500 stands for zero in the data rows.
Here are some numbered points:
[405. 379. 593. 346. 547. 467. 459. 392. 430. 381. 405. 511. 343. 325. 512. 441. 432. 521. 340.
 479. 580. 184. 548. 516.] 0
[630. 447. 575. 665. 579. 537. 721. 651. 631. 535. 737. 522. 583. 737. 608. 667. 575. 466. 645.
 632. 360. 584. 710. 723.] 1
[307. 352. 484. 258. 450. 477. 427. 297. 410. 345. 417. 556. 268. 225. 390. 327. 377. 451. 259.
 340. 550. 164. 534. 378.] 2
[512. 340. 465. 555. 452. 416. 570. 544. 480. 399. 605. 423. 516. 615. 528. 538. 414. 339. 567.
 509. 172. 486. 551. 565.] 3
[708. 489. 527. 746. 479. 586. 369. 593. 340. 646. 701. 643. 418. 419. 669. 410. 781. 374. 547.
 567. 297. 812. 288. 298.] 4
[539. 425. 405. 487. 333. 398. 624. 498. 685. 493. 471. 492. 478. 411. 387. 673. 465. 389. 409.
 409. 597. 390. 365. 373.] 5
[601. 619. 539. 730. 568. 624. 261. 464. 469. 484. 770. 421. 394. 619.  56. 626. 636. 625. 552.
 557. 365. 634. 570. 487.] 6
[639. 401. 564. 618. 537. 507. 708. 617. 587. 514. 704. 521. 568. 704. 568. 643. 536. 431. 622.
 639. 348. 557. 674. 697.] 7
[535. 392. 492. 613. 474. 439. 581. 564. 487. 521. 690. 394. 531. 684. 503. 553. 430. 445. 603.
 575. 268. 522. 601. 631.] 8
[485. 748. 576. 512. 539. 682. 446. 495. 602. 523. 484. 505. 679. 578. 633. 411. 498. 574. 497.
 517. 538. 771. 662. 633.] 9
[432. 435. 464. 482. 511. 507. 595. 478. 591. 607. 423. 513. 437. 624. 596. 553. 576. 624. 604.
 468. 589. 507. 490. 434.] 10
[506. 415. 485. 612. 442. 330. 561. 562. 423. 536. 694. 353. 486. 661. 504. 531. 414. 423. 553.
 568. 158. 492. 531. 581.] 11
[225. 422. 495. 375. 557. 602. 469. 361. 473. 494. 478. 664. 236. 199. 369. 312. 438. 475. 254.
 302. 717. 148. 598. 369.] 12
[458. 686. 520. 452. 457. 630. 376. 478. 542. 512. 457. 467. 633. 560. 599. 348. 425. 542. 437.
 436. 505. 737. 616. 560.] 13
[438. 494. 507. 327. 631. 537. 497. 585. 281. 468. 493. 503. 616. 537. 624. 617. 607. 552. 589.
 440. 513. 500. 685. 505.] 14
[565. 634. 535. 497. 630. 434. 860. 717. 746. 689. 587. 516. 438. 701. 753. 478. 564. 426. 535.
 361. 507. 469. 275. 335.] 15
[363. 676. 503. 429. 459. 650. 392. 421. 576. 503. 488. 482. 537. 529. 533. 288. 397. 537. 394.
 391. 556. 723. 563. 493.] 16
[453. 397. 313. 433. 327. 390. 705. 596. 619. 383. 491. 424. 404. 349. 466. 455. 441. 389. 302.
 482. 636. 442. 435. 374.] 17
[371. 589. 518. 422. 492. 612. 449. 388. 566. 486. 491. 564. 406. 381. 469. 336. 453. 498. 365.
 382. 620. 478. 592. 469.] 18
[201. 362. 485. 356. 518. 570. 464. 332. 486. 490. 454. 673. 220. 180. 294. 293. 423. 446. 199.
 252. 721. 168. 586. 340.] 19
[403. 554. 308. 718. 505. 641. 537. 527. 437. 457. 448. 560. 613. 542. 563. 504. 726. 533. 574.
 494. 721. 504. 526. 390.] 20
[516. 416. 234. 425. 411. 594. 545. 526. 579. 449. 384. 765. 663. 535. 432. 491. 645. 466. 536.
 542. 650. 528. 409. 529.] 21
[581. 435. 516. 619. 525. 452. 622. 551. 528. 636. 667. 387. 553. 727. 510. 613. 467. 466. 670.
 604. 272. 529. 618. 641.] 22
[567. 431. 487. 581. 498. 379. 605. 535. 471. 546. 738. 408. 533. 687. 530. 564. 456. 483. 585.
 633. 185. 503. 541. 603.] 23
[530. 357. 473. 311. 762. 403. 499. 584. 457. 621. 443. 251. 341. 264. 609. 442. 280. 426. 378.
 494. 416. 413. 678. 442.] 24
[474. 548. 513. 396. 637. 563. 466. 476. 328. 390. 378. 521. 546. 313. 493. 513. 491. 422. 579.
 637. 613. 623. 380. 415.] 25
[408. 439. 587. 440. 603. 544. 553. 402. 503. 449. 487. 634. 360. 338. 525. 430. 460. 518. 371.
 466. 637. 246. 626. 537.] 26
[473. 617. 585. 436. 530. 634. 509. 451. 577. 548. 530. 533. 508. 424. 544. 370. 470. 559. 447.
 476. 634. 488. 638. 535.] 27
[582. 365. 535. 597. 531. 433. 651. 574. 557. 472. 688. 437. 528. 669. 534. 596. 456. 453. 633.
 555. 308. 540. 620. 688.] 28
[508. 492. 458. 565. 431. 509. 163. 395. 369. 346. 622. 274. 237. 514.   0. 528. 486. 509. 452.
 444. 245. 504. 427. 446.] 29
[547. 517. 274. 420. 353. 504. 505. 411. 589. 415. 410. 495. 482. 544. 313. 533. 547. 513. 588.
 393. 592. 464. 194. 379.] 30
[260. 397. 493. 370. 514. 568. 499. 319. 501. 404. 450. 595. 225. 168. 359. 291. 414. 481. 246.
 263. 690. 175. 598. 339.] 31
[598. 522. 758. 498. 504. 524. 537. 736. 529. 607. 527. 598. 607. 512. 647. 561. 423. 684. 593.
 738. 545. 531. 522. 780.] 32
[468. 301. 462. 360. 699. 334. 511. 549. 346. 567. 403. 170. 302. 226. 515. 381. 254. 461. 415.
 377. 366. 446. 669. 439.] 33
[516. 317. 441. 558. 455. 404. 564. 469. 467. 462. 621. 383. 483. 655. 481. 535. 396. 372. 539.
 498. 252. 475. 549. 603.] 34
[476. 439. 492. 445. 531. 621. 573. 444. 524. 654. 346. 584. 455. 685. 701. 467. 666. 555. 621.
 459. 534. 555. 472. 384.] 35
[438. 335. 823. 305. 600. 362. 403. 623. 483. 517. 349. 384. 336. 204. 746. 654. 601. 588. 513.
 678. 333. 197. 553. 768.] 36
New points follow, each followed by the numbers of its two nearest points above by angle, nearest first.
[628. 431. 344. 299. 264. 310. 367. 326. 334. 241. 300. 482. 575. 487. 384. 306.  72. 475. 422.
 512. 465. 401. 382. 489.] 2 0
[476. 439. 247. 411. 444. 386. 458. 297. 535. 567. 397. 507. 445. 558. 399. 520. 669. 523. 421.
 342. 539. 352. 402. 446.] 30 5
[597. 685. 613. 731. 524. 426. 282. 381. 414. 739. 770. 454. 511. 696. 122. 503. 550. 684. 569.
 543. 339. 604. 561. 371.] 6 29
[761. 626. 690. 479. 423. 472. 448. 712. 557. 556. 480. 365. 812. 715. 761. 573. 402. 644. 698.
 836. 365. 776. 482. 888.] 32 1
[578. 629. 534. 736. 541. 592. 279. 492. 480. 459. 677. 541. 397. 488. 153. 555. 603. 621. 444.
 424. 446. 694. 607. 450.] 6 29
[692. 435. 435. 683. 443. 468. 297. 627. 325. 654. 638. 556. 384. 377. 611. 374. 726. 269. 546.
 533. 180. 784. 133. 250.] 4 11
[477. 404. 840. 414. 651. 383. 460. 554. 630. 542. 469. 497. 325. 283. 651. 590. 637. 642. 581.
 700. 441. 263. 573. 769.] 36 32
[603. 439. 498. 718. 398. 529. 301. 425. 257. 540. 576. 639. 265. 328. 602. 301. 665. 391. 401.
 439. 359. 691. 263. 208.] 4 29
[309. 425. 263. 394. 346. 336. 438. 355. 379. 392. 210. 629. 403. 505. 572. 468. 401. 507. 500.
 524. 543. 437. 160. 345.] 30 2
[422. 554. 535. 595. 438. 401. 685. 577. 606. 643. 548. 409. 299. 578. 617. 571. 456. 404. 389.
 378. 424. 507. 437. 334.] 15 5
[485. 433. 833. 430. 678. 395. 478. 534. 646. 590. 507. 537. 319. 287. 677. 612. 671. 642. 613.
 731. 454. 285. 593. 737.] 36 32
[553. 594. 659. 448. 421. 511. 429. 660. 568. 584. 461. 422. 677. 608. 609. 442. 366. 606. 588.
 688. 470. 704. 453. 750.] 32 9
[570. 626. 654. 410. 352. 436. 406. 678. 547. 578. 429. 384. 681. 611. 659. 485. 371. 627. 614.
 688. 385. 716. 421. 779.] 32 9
[475. 588. 308. 655. 515. 671. 455. 514. 487. 441. 466. 699. 711. 619. 530. 533. 773. 513. 610.
 537. 657. 526. 589. 568.] 20 21
[474. 648. 623. 508. 603. 680. 490. 474. 629. 565. 562. 625. 497. 473. 535. 428. 525. 619. 417.
 489. 706. 527. 674. 569.] 27 9
[419. 515. 401. 233. 506. 532. 474. 525. 326. 337. 337. 624. 589. 348. 469. 575. 559. 434. 640.
 681. 705. 469. 230. 487.] 25 21
[633. 652. 565. 721. 461. 293. 330. 385. 332. 787. 813. 434. 591. 734. 185. 350. 571. 670. 596.
 512. 216. 536. 457. 315.] 6 11
[623. 657. 544. 714. 572. 602. 240. 487. 501. 526. 695. 439. 381. 593.  48. 613. 621. 636. 539.
 557. 399. 640. 579. 471.] 6 29
[451. 621. 503. 410. 665. 380. 471. 509. 508. 396. 373. 538. 752. 472. 471. 570. 553. 500. 478.
 620. 695. 418. 509. 449.] 25 14
[763. 554. 740. 465. 651. 493. 554. 571. 549. 439. 475. 574. 623. 541. 749. 666. 602. 716. 587.
 765. 559. 399. 665. 789.] 32 1
[642. 814. 614. 541. 573. 689. 454. 623. 638. 548. 512. 492. 764. 702. 762. 491. 531. 643. 609.
 633. 553. 896. 664. 713.] 9 13
[481. 499. 402. 566. 460. 454. 165. 386. 366. 410. 608. 254. 236. 491.   0. 553. 515. 505. 491.
 472. 234. 541. 454. 419.] 29 6
[552. 318. 694. 338. 428. 322. 483. 590. 414. 460. 406. 542. 442. 329. 566. 519. 330. 577. 509.
 660. 462. 186. 451. 718.] 36 0
[757. 578. 480. 437. 399. 445. 474. 429. 459. 367. 440. 595. 733. 651. 536. 447. 197. 634. 523.
 680. 608. 523. 441. 638.] 32 13
[428. 523. 502. 516. 489. 396. 698. 663. 698. 546. 525. 492. 333. 612. 541. 602. 573. 447. 436.
 283. 453. 571. 408. 341.] 15 5
[501. 558. 468. 689. 663. 591. 653. 622. 409. 602. 524. 418. 632. 621. 677. 553. 726. 450. 617.
 476. 666. 506. 518. 325.] 20 15
[445. 531. 545. 424. 480. 270. 828. 565. 737. 626. 456. 391. 397. 554. 690. 452. 405. 483. 420.
 432. 511. 412. 151. 460.] 15 17
[472. 716. 624. 593. 510. 398. 695. 523. 611. 742. 545. 388. 319. 578. 662. 555. 450. 344. 401.
 412. 400. 461. 409. 360.] 15 11
[442. 623. 271. 585. 564. 555. 472. 498. 326. 567. 381. 503. 544. 580. 606. 424. 659. 437. 463.
 493. 560. 460. 442. 346.] 20 35
[569. 589. 556. 407. 678. 607. 480. 574. 364. 443. 408. 614. 701. 357. 619. 608. 637. 428. 577.
 766. 627. 655. 326. 533.] 25 32
[378. 563. 515. 397. 484. 615. 427. 419. 508. 438. 444. 524. 444. 366. 458. 344. 438. 490. 383.
 384. 560. 490. 600. 469.] 18 31
[448. 530. 556. 358. 645. 532. 492. 589. 353. 391. 420. 470. 626. 409. 641. 568. 541. 475. 582.
 484. 510. 511. 638. 493.] 14 25
[520. 579. 535. 341. 590. 567. 414. 571. 333. 384. 394. 576. 585. 350. 456. 627. 544. 356. 606.
 620. 606. 556. 363. 609.] 25 14
[464. 530. 365. 520. 486. 539. 569. 551. 490. 562. 586. 445. 445. 394. 433. 561. 721. 580. 582.
 459. 728. 512. 476. 537.] 20 10
[603. 574. 351. 498. 470. 719. 553. 548. 599. 514. 495. 703. 602. 755. 429. 627. 691. 541. 670.
 479. 621. 559. 401. 539.] 21 20
[525. 298. 707. 334. 464. 322. 482. 578. 426. 479. 397. 480. 422. 344. 562. 574. 307. 597. 500.
 687. 445. 168. 436. 719.] 36 0
[636. 712. 658. 802. 549. 586. 311. 488. 508. 601. 803. 467. 470. 717. 153. 644. 624. 700. 625.
 633. 418. 690. 633. 466.] 6 29
[577. 617. 611. 419. 666. 552. 443. 574. 389. 472. 406. 577. 634. 262. 546. 594. 663. 501. 633.
 713. 634. 677. 385. 532.] 25 32
[601. 750. 626. 490. 529. 639. 447. 543. 623. 491. 531. 444. 705. 654. 705. 473. 508. 587. 548.
 558. 481. 791. 614. 678.] 9 13
[460. 392. 544. 545. 602. 421. 624. 483. 550. 584. 342. 472. 411. 581. 531. 591. 456. 553. 600.
 462. 521. 511. 465. 384.] 10 35
[598. 507. 576. 812. 381. 602. 333. 412. 310. 501. 590. 726. 342. 421. 649. 403. 719. 466. 449.
 485. 510. 695. 325. 266.] 4 20
[628. 430. 658. 383. 726. 473. 640. 755. 555. 634. 589. 359. 449. 221. 707. 550. 260. 514. 627.
 647. 626. 467. 944. 602.] 24 32
[541. 594. 631. 836. 323. 647. 416. 323. 370. 419. 633. 738. 319. 350. 556. 400. 680. 537. 373.
 388. 595. 588. 411. 246.] 4 20
[799. 582. 819. 497. 658. 503. 623. 570. 540. 441. 492. 610. 669. 568. 810. 727. 640. 736. 619.
 840. 582. 391. 714. 845.] 32 1
[436. 456. 522. 646. 599. 530. 579. 547. 568. 432. 377. 401. 593. 418. 418. 666. 477. 512. 547.
 363. 573. 687. 600. 424.] 20 9
[585. 572. 607. 806. 372. 625. 381. 360. 342. 526. 563. 760. 348. 414. 608. 365. 682. 513. 422.
 405. 568. 648. 307. 255.] 4 20
[608. 614. 481. 670. 518. 600. 235. 485. 476. 438. 733. 398. 350. 595.  28. 586. 589. 579. 590.
 535. 374. 627. 549. 511.] 6 29
[474. 560. 453. 648. 408. 517. 187. 390. 413. 406. 587. 392. 297. 443.  26. 470. 509. 497. 412.
 378. 336. 566. 456. 393.] 29 6
[361. 396. 587. 522. 529. 381. 705. 545. 745. 500. 440. 398. 490. 571. 675. 503. 375. 462. 599.
 492. 356. 502. 245. 363.] 15 10
[412. 493. 472. 377. 488. 464. 378. 537. 339. 406. 285. 498. 646. 268. 448. 569. 504. 315. 493.
 610. 612. 472. 441. 419.] 25 2
[522. 617. 542. 461. 619. 572. 465. 661. 402. 577. 441. 397. 518. 490. 543. 617. 576. 531. 572.
 375. 588. 458. 692. 504.] 14 9
[533. 619. 495. 482. 585. 528. 446. 556. 459. 520. 335. 545. 615. 366. 470. 666. 605. 375. 575.
 480. 599. 433. 500. 495.] 25 14
[411. 543. 490. 456. 576. 615. 402. 531. 443. 374. 325. 457. 607. 330. 470. 574. 553. 409. 564.
 495. 583. 528. 460. 473.] 25 20
[504. 419. 193. 510. 389. 655. 487. 341. 569. 414. 439. 762. 698. 497. 408. 459. 730. 377. 580.
 529. 600. 574. 412. 499.] 21 20
